(in the rows, 128 means zero)
The same turns and mirrors carry the whole set onto itself and the rows of a family onto each other. Which other rows belong to the same family as each row named below? List them in the order they appear above.
These 40 rows form 5 families of 8 rows each.
j_527: [153 105 162 150 142 117 132 120 125 126 111 135 140 138 135 123 118 107
 163  86 104 107  84 119 142 130]
j_136: [118 123 138 126 128 101 143 122 156  86 158 156 109 123 151 155 110 170
 111 112  99 113 147 135 141 129]
j_330: [146 118 109 118 120 126 147 111 159 134 144 142 111 114 145 179 150 132
 147 100 133 123 146 143 119  99]
j_780: [149  91 156 128 117 128 107 113 106 144 112 111 166 119 124  94 121 103
 151 140 127 132 118 108 123 162]
j_115: [121  91 105 121  96 135 139 102 154 118 166 127 114 112 138 136 129 126
 113 145 133 135 157 141  92 151]
j_977: [126 147 121 111 109  82 139 125 143 131 133 151 142 136 153 142 132 159
 134 150 146 157 166 102 121 126]
j_395: [167 115 132 140 136 152 142 128 139 112  98 114 145 148 113 135  95 116
 144 115  96  97  99 120 152 156]
j_210: [126 142 122  93 125  97 128 123 138 116 128 174 125 107 155 129 137 145
 152 157 143 153 153  98 119 121]
j_569: [149 136 101 100 119 120 140 111 149 131 116  91 106 124 143 164 134 157
 123 107 147 141 144 130 125 112]
j_815: [154 120 148 150 131 139 135 130 127 111 120 144 107 140 119 120 105  99
 161 104 108 112  72 120 134 138]
j_97: [139 117 150 123 115 132 108 130 109 123 117 140 144 119 118  83 108 106
 149 162 128 142 108  98 123 171]
j_27: [110 123 110 111 118 116 141 113 134 108 143  99 111 121 133 129 116 162
  84 146 144 144 155 130 102 152]
j_590: [132 129 131  96 111  93 119 118 145 105 113 147 150  97 145 135 135 163
 132 152 126 137 181 113 128 109]
j_525: [124 100 118 116  96 133 134 110 134 107 144 115 115 109 117 139 124 147
  96 155 128 129 170 141  83 140]
j_184: [159 136  99 133  96 122 149 119 170 125 127 124 105 137 141 162 145 137
 134 114 146 137 147 134 115 100]
j_470: [159 109 156 134 132 170 105 139  97 154 118 101 124 117  90 145 129 131
 123 114 123 104 128 142 113 150]
j_453: [132 154 166 142 156 125 111 159 106 130 126 176 136 107 115 118 129 130
 148 129 122 120 101 113 152 139]
j_72: [137 135 176 136 158 126  92 153 113 116 117 148 155 101 127 115 122 156
 128 118 105 100 127 125 162 146]
j_796: [137 149 149 145 166 141 126 161 119 121 104 145 161 117 102 135 120 146
 124 133 104  88 121 125 162 146]
j_446: [120 151 118  97 138  84 140 119 135 117 102 125 133 115 149 139 134 171
 119 132 144 142 158 106 128 106]
j_375: [151 114 144 139 123 140 108 138 111 138 108 132 163 146 130  90 107 120
 139 145 129 127 122  94 128 190]
j_681: [101 113 126 137 132  93 157 114 155  90 163 174 120 120 154 141 122 143
 121 121 108 118 143 131 121 125]
j_920: [121 123 122  99 119  98 126 117 137 136 137 160 152  94 147 142 150 145
 141 153 141 144 176 112 119 119]
j_972: [113 138 124 133 140 113 151 133 149  88 160 182  81 120 146 143 123 144
 126 119 122 123 121 128 117 121]
j_637: [143 118 140 124 134 131 133 131 115 121  88 121 174 138 105 112  97 122
 138 161 111 115 126  95 137 170]
j_995: [118 126 175 151 162 116 103 153  99 135 135 154 160 100 123 109 135 137
 130 128 118 109 117 124 146 149]
j_744: [127 128 107 130  89 127 131 125 157 119 163 123 112 127 142 131 128 151
  99 153 148 150 162 133 107 154]
j_25: [153 129 133 130 141 177 116 149 114 149 116 106 148 117  88 143 121 133
 119 143 122 102 127 136 141 171]
j_176: [113 145 121 155 122  96 159 132 155  99 154 161 103 142 144 151 125 157
 107 120 128 127 144 131 112 116]
j_661: [162 104 164 135 139 131 129 124 120 117 114 121 127 147 130 142  94 129
 149  83  93  97  95 121 146 149]
j_228: [112 136 115 133 140 104 155 121 153  83 141 121  96 129 149 142 114 167
  92 107 123 124 132 138 128 126]
j_308: [149 107 152 153 135 167 106 138 112 153 144 112 127 108 105 131 141 112
 129 104 127 107 105 153 128 152]
j_648: [168 125 134 153 133 179 101 155 124 154 114 118 136 124 112 120 139 117
 131 117 141 109 121 136 132 164]
j_762: [146  96 161 125 117 127 107 121 106 114  92 110 162 120 114  90 109 123
 131 149 118 116 133 108 113 158]
j_900: [123 118 109 112 102 141 124 122 145 114 160 140  92 101 132 120 129 133
 114 167 150 147 148 131  93 155]
j_321: [161 129 139 137 122 176 102 146 112 152 130 124 112 101  96 121 138 107
 144 132 138 126 105 142 125 153]
j_990: [136 148 162 157 165 133 115 166 103 141 109 161 155 134 122 118 128 139
 135 118 125 106 121 109 140 155]
j_921: [156 118 120 102 109 129 144 108 145 133 132 119 101 130 130 190 129 148
 143 104 122 124 152 136 115 109]
j_553: [160 119 142 169 141 145 136 140 128 119  98 138 131 160 124 115 109 110
 145  92 114  98  94 116 128 148]
j_193: [158 127 102 106 110 139 144 114 156 125 131 137  83 117 140 162 140 124
 159 113 145 136 128 132 106 106]

Same family as j_308: j_527, j_330, j_780, j_115, j_681, j_920, j_995
Same family as j_136: j_590, j_525, j_470, j_72, j_661, j_762, j_921
Same family as j_395: j_569, j_27, j_796, j_446, j_637, j_25, j_228

The same turns and mirrors carry the whole set onto itself and the rows of a family onto each other. Which other rows belong to the same family as each row named below? List them in the order they appear above.
These 15 rows form 5 families of 3 rows each.
j_694: [115 108 138 107 117 141 136 157 131 150 174 140 145]
j_922: [116  98 119  95 135 166 149 157 130 142 149 107 124]
j_642: [159 166 151 107 148 132 130 144 116 134 116 110 100]
j_6: [115 141 128 154  75 120 137 105 118 129 125 119 148]
j_388: [110 130 110 138  79 128 153 103 143 120 106 139 127]
j_786: [132 148 119 122 133 137 132 149 128 114 109  67 101]
j_231: [135 165 140  99 138  98 136 151 134 112 101 117 110]
j_2: [104 111 143 118 147 159 141 129 123 155 162 153 120]
j_305: [111 114 107 144  95 161 155 107 115 129 113 100 139]
j_984: [146 165 143 114 127 107 114 163 128 124 132  95 115]
j_485: [170 159 125 120 133 132 122 160 136 114 101 115 113]
j_555: [125 112 140 102 148 142 145 160 120 141 143 162 152]
j_528: [110 149 133 136  95 127 156  82 118 134 107 128 115]
j_373: [ 93 137 126 158 110 120 142 105 122 117 112 144 145]
j_103: [114 103 122 125 141 154 129 158 149 134 157 153 125]

Same family as j_528: j_642, j_2
Same family as j_103: j_388, j_485
Same family as j_6: j_694, j_984
Same family as j_231: j_555, j_373

The same turns and mirrors carry the whole set onto itself and the rows of a family onto each other. Which other rows belong to the same family as each row named below? List them in the order they appear above.
These 27 rows form 9 families of 3 rows each.
j_473: [150 154 143 147  87 146 155  89  89 154 155 172 122 141  77]
j_214: [119 139 157 174  94 172 129 103  79 181 153 164 148  93 122]
j_841: [124 139 112 173  95 136  92 120 122 141 182 165 167 123 125]
j_100: [102 122 119 161 106 184 111 107 109 108 150 175 174 110  85]
j_941: [141 136 157 185  88 124 136 111 113 132 158 185 131 133  88]
j_121: [106 131 142 167 119 150 122 106  97 134 130 167 189  71  98]
j_163: [101 167 153 160 104 156 127  97  92 182 138 163 135 106 144]
j_212: [126 172 140 126  90 137 151  84  94 160 133 176 115 149  92]
j_365: [115 133 108 116  75 137 141  78  93 146 120 154 102 136 121]
j_892: [ 73 145 112 132 110 172 106 100 119 113 125 179 168 124 106]
j_817: [ 98 158 140 172 133 136 123  97 111 132 127 164 173  78 119]
j_159: [152 156 147 125  75 136 122  88  90 125 108 129 143 143 129]
j_595: [ 96 159 116 174 123 166 111  95 130 102 150 168 152 119 110]
j_35: [100 164 147 143  90 109 129 106 121 138 120 192 124 153 112]
j_959: [ 95 139 152 138  88 170 125 104  77 187 129 171 153 101 128]
j_253: [168 144 149 142  72 142 123  91  86 122 122 126 147 137 117]
j_581: [129 124  98 133  94 146 131 120 124 107 104 155 170  96 132]
j_60: [141 120 100 145  96 149 133 120 123 102 117 151 166  92 129]
j_558: [156 136 147 120  66 144 121  95  80 129 110 131 156 138 116]
j_340: [134 134  97 144 102 141 132 116 129 103 113 150 160  96 138]
j_846: [114 115 151 132  67 135 130 121  96 145 127 203 156 139  77]
j_752: [106 120 110 138  78 145  86 126 107 151 163 178 184 123 115]
j_723: [ 83 147 135 144 121 142 119 102 104 138 108 173 185  80 113]
j_323: [133 145 142 119  76 150 153  94  81 163 137 181 133 144  75]
j_155: [136  99 115 128  64 154 142  87  79 145 135 157 119 124  97]
j_973: [ 96 154 107 141  93 128  88 118 123 150 156 170 162 134 139]
j_538: [144 127 116 155  80 139 147  78  95 138 148 143  96 128 114]

Same family as j_841: j_752, j_973
Same family as j_212: j_473, j_323
Same family as j_214: j_163, j_959
Same family as j_159: j_253, j_558
Same family as j_846: j_941, j_35
Same family as j_121: j_817, j_723

The same turns and mirrors carry the whole set onto itself and the rows of a family onto each other. Which other rows belong to the same family as each row named below? List them in the order they appear above.
These 32 rows form 8 families of 4 rows each.
j_843: [137  99  99 124  96 133 142 117 125 154 172 132 122 139 160 142 150  88
 178 136 102 110 112]
j_782: [133 169 177  79 128 138 150 119 110 130 121 126 103  89 164 131 152 128
 147 116 165 125 114]
j_988: [117 144 175  86 133 124 148 123 103 125 111 110  97  88 170 139 154 123
 161 112 165 123 112]
j_244: [129 167 182  95 130 120 139 115 105 128 119 112 106  96 173 147 153 115
 158 114 167 111 105]
j_116: [151 106 120 124  98 125 152 129 121 149 168 136 121 113 137 146 141  79
 174 149 110 104 126]
j_70: [123 171 127 119 129 142 140  99 157 152 119 138 139  72 209 123 147 131
 138 132 174 114  88]
j_118: [136 114  91 135 105 142 174 113 124 151 153 104 117 129 169 171 114 162
 171 137 116 133 145]
j_852: [123 159 115 118 123 145 133  86 163 134 117 145 143  88 216 120 159 153
 136 134 154 129 101]
j_519: [129 115  96 125  99 138 166 129 116 148 133 119 116 148 170 175 113 163
 160 167 119 130 132]
j_821: [118 165 142 119 127 139 130  77 158 141 122 147 138  88 204 117 167 130
 144 117 169 110 109]
j_638: [125 122  82 119 111 138 162 121 131 144 124 118 131 130 186 172 110 177
 155 152 133 138 140]
j_98: [149 103  91 126  93 132 146 114 127 147 163 146 131 128 143 137 141  95
 168 137 106 102 109]
j_937: [135 124  99 128 106 139 169 120 115 138 142 106 118 130 178 175 119 176
 181 152 122 139 147]
j_857: [121 165 149 117 112 131 130 104 145 147 122 139 139  69 208 106 153 133
 135 143 165 111  95]
j_822: [114 162 176  98 138 131 145  99 111 135 124 114 102  93 171 122 154 123
 168 107 179 125 114]
j_522: [120 147 179  98 113 131 139 115 103 121 103 117 101  91 158 140 139 118
 155 110 172 116 104]
j_570: [138  93  89 122 104 131 146 122 132 150 159 137 130 137 146 141 142  96
 161 131 101 109 114]
j_732: [137 151 180 103 124 126 150 123  95 126 135 117  95  95 155 117 154 115
 173 108 164 119 110]
j_161: [128 172 129 107 123 149 138 106 162 137 111 151 130  67 201 120 167 124
 134 129 160 117 107]
j_561: [145 100  90 131  95 138 146 108 133 147 168 133 126 134 144 157 134 101
 168 131 105 111 123]
j_385: [137  96 106 134  84 133 144 119 122 141 164 143 118 140 146 133 141 101
 171 143 103 104 134]
j_903: [135 119 105 134 109 137 166 129 129 152 152 107 120 127 173 175 120 174
 177 149 120 145 153]
j_40: [131 175 136 124 108 140 137  95 149 141 134 149 134  69 206 110 149 133
 135 142 172 112 107]
j_764: [134 109  86 123 115 118 159 118 112 136 149 112 128 139 165 160 112 168
 169 153 129 143 139]
j_152: [115 156 176  90 118 124 133 125 107 125 108 119 107  91 183 127 152 126
 160 118 170 118  98]
j_171: [124 102  96 128 103 143 164 109 121 149 137 115 120 129 171 159 120 178
 171 154 118 151 144]
j_219: [123 169 128 119 115 139 128 101 163 147 129 149 139  74 204 113 154 133
 126 136 164 110 110]
j_339: [149  96  89 137 106 116 152 125 125 138 168 139 131 125 156 140 141 105
 180 149 112 101 128]
j_571: [145 101  96 139  91 132 151 132 127 159 154 144 122 125 143 152 137 100
 170 164 107 111 113]
j_125: [136 121  98 133 102 133 162 117 121 169 144 107 125 136 179 168 117 181
 179 137 122 141 143]
j_906: [112 162 140 128 109 151 141  94 158 137 127 137 134  69 207 120 145 130
 130 149 161 114 102]
j_552: [122 148 167  87 125 126 143 107  96 118 100 118 103  90 175 136 152 119
 160 115 166 122 102]

Same family as j_152: j_118, j_857, j_561
Same family as j_125: j_843, j_522, j_906
Same family as j_219: j_988, j_98, j_937
Same family as j_161: j_782, j_764, j_339
Same family as j_40: j_570, j_903, j_552

